Here is a table of points, one per row:
-0.607|-0.214| 0.543| 0.916| 0.268|-1.508|-1.084|-0.725|-0.495| 0.451| 1.161| 0.795| 3.923|-0.848| 0.158|-1.605|-2.142| 0.613| 1.063|-0.014| 1.056|-0.749|-0.427| 0.167
 0.393|-0.186|-0.109| 2.923| 0.556| 0.149| 0.289|-0.734|-2.418| 0.964| 0.418|-0.344| 0.669|-1.760| 0.113| 1.436| 0.561|-0.029| 0.274| 0.991| 1.759| 0.219|-0.976|-3.094
-1.706|-0.047| 0.358| 0.606| 0.381|-0.561|-0.427| 1.002| 0.166|-1.400| 0.300| 1.463| 1.029| 0.850|-0.516| 1.190|-0.145|-0.085| 0.014| 0.715| 0.960|-1.016|-2.233| 1.113
-0.836| 0.553| 2.037|-0.073| 0.228| 1.222|-0.435| 0.657|-0.897|-0.599| 0.211|-0.468| 2.557|-1.106| 0.059| 0.565| 1.167| 1.091|-0.780|-0.422| 0.710| 0.029| 0.576| 0.614
 1.693|-1.379|-0.210| 0.824| 0.389| 0.461| 0.019|-0.505|-0.088|-0.270| 0.795|-1.055| 0.221| 0.307|-1.344| 0.058| 1.012|-1.612|-0.748|-0.325| 2.072| 0.537|-1.640| 1.768
 1.861|-0.344| 1.001| 0.022| 0.609| 0.430| 2.334|-0.722| 0.780| 0.604| 0.563| 0.032| 0.167| 2.565|-0.560| 1.566|-1.019| 1.335| 0.623|-0.236| 0.714|-0.236|-1.092|-0.557
 2.118|-0.520| 0.491| 0.497|-0.033|-0.284| 0.969| 1.322| 0.167| 0.811| 1.254|-0.348| 0.373| 0.283| 0.622|-0.181| 1.687| 0.732|-0.619| 1.918| 0.702| 0.000| 0.669| 0.541
 1.561|-0.311|-0.183| 0.917| 0.570|-0.168|-1.910| 0.216| 0.180| 0.396| 0.019|-1.021| 0.814| 1.157|-0.827| 0.868| 1.623| 1.658| 0.470|-1.293|-0.513|-0.957| 1.004|-0.396
 0.359| 0.399| 0.090|-0.944|-0.600| 0.773| 0.896| 0.012| 0.802| 0.344| 1.486| 0.685|-0.678|-0.932|-0.939|-0.403|-0.540| 0.679| 0.590| 2.278| 2.011|-0.022| 1.927| 0.224
-1.307| 0.328| 0.142|-0.403|-1.737|-0.280| 0.182| 1.521|-0.306| 0.912| 0.517|-1.093|-1.259|-0.442| 0.622| 1.336| 0.450| 1.054| 1.114|-2.147| 0.813|-1.240|-0.179| 0.401
-0.694|-0.771|-1.027|-0.268|-0.056| 1.468|-0.699|-1.077|-0.534| 0.187| 0.745|-0.606| 0.033| 0.576|-0.641| 0.879|-0.759|-0.449| 0.366| 0.040| 0.517| 0.733| 0.581| 0.414
-0.375|-0.937|-0.007| 1.311|-0.638| 0.454|-0.498| 0.653|-0.905| 2.002| 0.769| 0.540| 1.657| 2.413|-0.423| 0.078| 0.540| 0.864|-0.261|-1.529| 1.436| 0.159|-0.318| 1.193
 0.493|-0.359| 0.091|-0.815|-1.326|-0.293| 0.390|-0.830| 0.226|-1.095| 0.824| 0.281| 0.475|-0.937|-1.728| 0.618| 0.626| 4.020|-0.127|-1.091| 0.521| 0.606|-0.682| 1.186
-1.460| 0.895| 0.932| 1.893| 0.105|-0.062|-0.590| 0.308|-0.978| 0.271| 1.123|-1.910|-1.235|-1.260|-0.601|-0.246|-0.601| 0.994| 0.762| 1.677|-1.121|-0.203|-0.678| 1.559
 1.202| 0.430| 0.533| 1.051|-0.351| 1.066|-0.672|-0.665|-0.894| 0.178|-0.578| 0.240|-0.321|-0.039| 1.662| 1.107|-0.540| 0.975| 0.872|-0.255|-0.154|-0.942|-1.861| 0.181
-0.269|-0.418|-1.440|-0.761|-0.239|-1.942|-0.186|-0.757|-0.886| 1.108|-2.027|-0.521|-1.305| 0.438|-1.838| 0.466| 0.121| 0.843| 1.170| 0.936| 1.083|-0.355| 0.175|-0.066
-0.124|-1.156|-0.106| 0.705| 0.786| 0.481| 0.893| 0.848|-0.637| 1.099| 0.551| 2.609| 2.329|-0.450|-0.006|-0.822| 0.997| 0.656| 1.991| 0.544|-1.202|-0.722|-0.650|-0.039
 1.565| 0.263| 0.446| 1.177| 0.694|-0.471|-0.791|-0.343|-1.184|-0.177| 1.032|-1.313|-0.040|-0.078|-0.379| 0.277| 0.032| 1.212| 4.082|-0.836| 0.958| 0.803|-0.390| 1.217
 0.593| 0.453| 1.014| 2.149|-0.095| 0.302|-1.370| 0.877| 1.279| 1.054|-0.873|-0.622| 0.079| 0.154|-1.830|-1.185|-0.816| 0.568| 0.604|-0.831|-0.024|-1.192|-0.076| 0.565
-0.365| 0.972| 0.363|-0.148| 0.355|-0.426|-0.091| 0.267| 1.652|-0.178| 2.534|-0.903| 0.620| 0.492| 0.025| 0.343| 0.164| 0.345| 1.319|-1.600|-0.332| 0.719|-0.462|-3.090
-0.788|-0.655| 0.153| 0.507| 0.064| 2.069|-0.530| 0.816|-1.746|-0.428| 1.365| 0.505|-0.426| 0.585|-1.166| 2.383|-0.626| 1.256| 0.490|-0.611| 0.065| 1.138| 1.014| 0.080
 0.961|-0.160|-0.320| 0.274|-0.572|-1.424|-0.240| 0.477|-0.988|-0.276|-0.696| 0.851|-0.055| 0.554|-0.678|-0.395| 0.433| 0.927| 0.465|-0.037|-2.598| 1.927| 0.255|-0.861
-0.058|-1.345|-0.468| 2.146| 0.624| 1.071|-0.320|-0.851| 0.031|-1.917| 0.616|-0.112| 1.171| 0.889| 1.555|-0.470| 0.782| 2.532| 0.220| 0.799| 0.377|-1.529| 0.627| 0.413
-1.035| 1.017| 0.558|-0.018|-0.473| 1.158| 0.232| 0.443|-0.098|-0.190| 0.720| 0.473| 1.015| 0.880|-1.143|-0.008| 2.215| 0.275| 3.681| 0.782| 1.160| 0.115| 0.834| 0.110
-0.271| 1.236| 0.063| 0.380|-0.145| 0.274| 0.751|-2.076|-1.656| 0.192| 0.491|-0.234|-0.056|-0.485|-2.071|-1.097|-0.109| 2.812| 0.195|-0.517|-0.702| 0.724|-0.807| 0.479
 1.603| 1.114| 0.477|-0.307| 0.198| 0.225| 1.387| 0.500|-0.981|-0.413| 0.190|-1.575| 3.446|-0.111|-1.285| 0.850|-0.459|-0.030| 1.173|-0.556|-0.397|-0.383| 1.614| 0.291
 0.015|-2.025|-0.190| 1.822| 0.339| 0.234| 0.946|-0.254| 1.749| 0.854| 2.032| 0.256| 0.955|-0.165|-1.470| 1.608| 1.311| 0.952| 1.466|-0.276| 1.051| 0.008|-1.160| 1.153
 2.079| 0.109| 0.774| 0.710|-0.447| 1.801| 0.067|-0.069|-0.097|-0.006|-0.639| 1.009| 1.290|-1.310|-1.072| 1.201| 0.598|-0.375| 1.477|-0.523|-0.723| 1.076|-2.007| 0.594
 1.849| 0.455|-0.352| 0.542|-0.980|-0.056|-0.016| 0.666|-1.139| 0.308| 1.234| 0.536|-0.552|-0.776|-2.864| 0.915| 0.303|-0.284| 0.304|-0.277|-1.235|-3.143| 0.228|-0.097
 1.418|-1.259| 0.768|-0.102| 1.294|-1.905|-0.280| 0.654|-1.132|-0.324| 0.186|-0.720| 0.175|-0.514|-0.771| 1.556|-0.863| 0.480| 1.049| 0.166| 0.146|-0.110| 0.102| 1.218
 1.052|-0.506| 1.115| 0.408|-4.264|-0.176|-0.255| 0.799|-0.410|-0.593| 1.037|-1.393| 1.428| 0.943|-0.556| 0.632| 0.393| 0.578| 2.120| 0.873| 0.540|-0.975|-1.510| 0.315
 0.198|-0.730| 1.459| 0.738|-0.090| 0.124|-0.068| 0.268|-0.531|-0.334|-0.060| 0.226| 0.265| 0.799|-1.009| 1.760|-0.964| 0.828| 1.347| 0.970|-0.760| 0.765| 1.176| 2.236
 0.361|-1.352| 4.043| 1.177|-0.499|-1.555|-1.342|-0.035|-1.045|-1.776| 0.830| 1.400|-1.596|-0.040|-1.284|-0.201| 0.304| 0.638| 0.577|-0.056| 0.283| 0.727| 0.558|-1.613
 1.899| 2.668| 0.251| 1.247| 1.222|-1.024| 0.657| 1.329|-0.361| 0.198| 1.623| 2.133|-1.454|-0.166| 0.607| 0.190| 0.773| 0.299| 0.778|-1.516| 0.796|-0.327| 0.405| 2.406
-0.850|-1.484| 1.410|-0.069| 0.333| 0.223| 1.188| 1.025| 1.429| 1.086|-0.594|-0.654|-0.379|-1.875|-0.744| 0.718|-0.093| 1.047| 1.283|-0.414| 0.084| 0.242|-0.230|-0.166
-0.314| 0.123| 0.103| 0.618| 0.643|-0.160| 1.374| 0.741|-0.882|-1.590|-0.803|-0.768|-0.054| 1.290|-0.839| 0.302| 0.575| 1.040| 1.159|-0.925| 1.444|-0.922|-0.138|-0.287
 0.065|-1.021|-1.412| 0.439|-1.007|-0.032|-0.722|-2.045| 0.658|-0.890| 0.714|-0.119|-0.228|-0.882|-0.679|-1.008| 0.469|-0.934| 0.662|-1.365|-0.584|-0.380| 0.766| 0.331
-0.540| 0.135| 0.165| 2.885|-2.224|-1.141| 2.679|-0.705|-0.535| 0.495| 0.477|-0.141| 0.764| 1.513|-0.480| 1.111| 0.048| 0.201| 0.088|-0.279|-0.154| 1.248| 0.410| 1.072
-0.544| 0.955| 1.012| 1.459| 0.299|-1.236| 0.596|-0.313| 1.869|-0.299|-0.313|-0.019| 1.731|-0.777|-0.328| 2.681| 0.202| 0.585| 0.706| 0.466| 0.671|-0.506| 0.994| 0.234
-0.534|-2.988|-0.666| 2.028| 1.295| 0.858|-1.281|-0.988|-1.814|-0.231| 0.913|-0.558|-0.625|-0.100|-0.935| 0.991| 0.647| 1.225| 1.612| 0.043|-0.379|-0.162| 0.762|-0.200
 0.042| 0.437| 2.916|-0.319| 0.594|-0.034|-0.548|-4.294|-0.182| 1.014| 1.002| 0.513| 0.353| 0.990| 0.272| 1.336| 1.723|-0.213| 1.418|-0.609| 0.268|-1.374| 0.241| 0.712
-0.545|-0.028|-0.380| 1.255| 0.050| 0.027| 0.800|-0.160| 1.147|-0.196| 0.343|-0.106| 1.127| 0.933|-1.693| 0.823| 0.434| 0.952| 0.321| 0.409| 0.546| 0.047|-1.062| 0.196
-1.439|-0.216| 0.228|-0.467| 0.747|-1.510| 0.665| 0.349|-0.389| 0.004| 1.938|-1.122| 0.661| 0.690|-0.873| 1.482| 1.155| 0.207| 0.549| 0.786|-1.405|-0.807|-0.962| 0.391
 0.945| 0.990|-0.913| 0.392|-0.177| 0.276|-2.262|-0.051| 0.174| 0.778| 0.612| 1.013| 0.991| 0.553|-1.098| 3.101| 0.855| 1.384| 0.400| 1.620| 0.858|-0.235|-0.895| 0.637
-0.061| 0.734| 0.187| 0.060| 0.705|-0.424|-0.676|-0.116| 0.926|-0.213|-0.618|-0.480|-0.014| 0.866| 0.150|-0.493| 0.772| 0.147| 1.370| 0.176|-0.329| 0.919|-0.551| 0.760
There is one direction along which these points spread out most. Take the direction at right angles to it along which they spread out most. Go by this last direction. How far along it is each point below, from 0 to 99? The average is 50, and the first point in the table lies past the average. One standard deviation of the points above along it is 16.
-0.271| 1.236| 0.063| 0.380|-0.145| 0.274| 0.751|-2.076|-1.656| 0.192| 0.491|-0.234|-0.056|-0.485|-2.071|-1.097|-0.109| 2.812| 0.195|-0.517|-0.702| 0.724|-0.807| 0.479 50
 0.198|-0.730| 1.459| 0.738|-0.090| 0.124|-0.068| 0.268|-0.531|-0.334|-0.060| 0.226| 0.265| 0.799|-1.009| 1.760|-0.964| 0.828| 1.347| 0.970|-0.760| 0.765| 1.176| 2.236 41
-1.439|-0.216| 0.228|-0.467| 0.747|-1.510| 0.665| 0.349|-0.389| 0.004| 1.938|-1.122| 0.661| 0.690|-0.873| 1.482| 1.155| 0.207| 0.549| 0.786|-1.405|-0.807|-0.962| 0.391 46
 1.565| 0.263| 0.446| 1.177| 0.694|-0.471|-0.791|-0.343|-1.184|-0.177| 1.032|-1.313|-0.040|-0.078|-0.379| 0.277| 0.032| 1.212| 4.082|-0.836| 0.958| 0.803|-0.390| 1.217 47
 1.899| 2.668| 0.251| 1.247| 1.222|-1.024| 0.657| 1.329|-0.361| 0.198| 1.623| 2.133|-1.454|-0.166| 0.607| 0.190| 0.773| 0.299| 0.778|-1.516| 0.796|-0.327| 0.405| 2.406 10
-1.035| 1.017| 0.558|-0.018|-0.473| 1.158| 0.232| 0.443|-0.098|-0.190| 0.720| 0.473| 1.015| 0.880|-1.143|-0.008| 2.215| 0.275| 3.681| 0.782| 1.160| 0.115| 0.834| 0.110 47
 1.202| 0.430| 0.533| 1.051|-0.351| 1.066|-0.672|-0.665|-0.894| 0.178|-0.578| 0.240|-0.321|-0.039| 1.662| 1.107|-0.540| 0.975| 0.872|-0.255|-0.154|-0.942|-1.861| 0.181 56
-1.706|-0.047| 0.358| 0.606| 0.381|-0.561|-0.427| 1.002| 0.166|-1.400| 0.300| 1.463| 1.029| 0.850|-0.516| 1.190|-0.145|-0.085| 0.014| 0.715| 0.960|-1.016|-2.233| 1.113 55
-0.365| 0.972| 0.363|-0.148| 0.355|-0.426|-0.091| 0.267| 1.652|-0.178| 2.534|-0.903| 0.620| 0.492| 0.025| 0.343| 0.164| 0.345| 1.319|-1.600|-0.332| 0.719|-0.462|-3.090 50
-0.850|-1.484| 1.410|-0.069| 0.333| 0.223| 1.188| 1.025| 1.429| 1.086|-0.594|-0.654|-0.379|-1.875|-0.744| 0.718|-0.093| 1.047| 1.283|-0.414| 0.084| 0.242|-0.230|-0.166 42
-0.061| 0.734| 0.187| 0.060| 0.705|-0.424|-0.676|-0.116| 0.926|-0.213|-0.618|-0.480|-0.014| 0.866| 0.150|-0.493| 0.772| 0.147| 1.370| 0.176|-0.329| 0.919|-0.551| 0.760 42
-0.545|-0.028|-0.380| 1.255| 0.050| 0.027| 0.800|-0.160| 1.147|-0.196| 0.343|-0.106| 1.127| 0.933|-1.693| 0.823| 0.434| 0.952| 0.321| 0.409| 0.546| 0.047|-1.062| 0.196 52
-0.540| 0.135| 0.165| 2.885|-2.224|-1.141| 2.679|-0.705|-0.535| 0.495| 0.477|-0.141| 0.764| 1.513|-0.480| 1.111| 0.048| 0.201| 0.088|-0.279|-0.154| 1.248| 0.410| 1.072 40
 0.945| 0.990|-0.913| 0.392|-0.177| 0.276|-2.262|-0.051| 0.174| 0.778| 0.612| 1.013| 0.991| 0.553|-1.098| 3.101| 0.855| 1.384| 0.400| 1.620| 0.858|-0.235|-0.895| 0.637 51
 0.359| 0.399| 0.090|-0.944|-0.600| 0.773| 0.896| 0.012| 0.802| 0.344| 1.486| 0.685|-0.678|-0.932|-0.939|-0.403|-0.540| 0.679| 0.590| 2.278| 2.011|-0.022| 1.927| 0.224 35
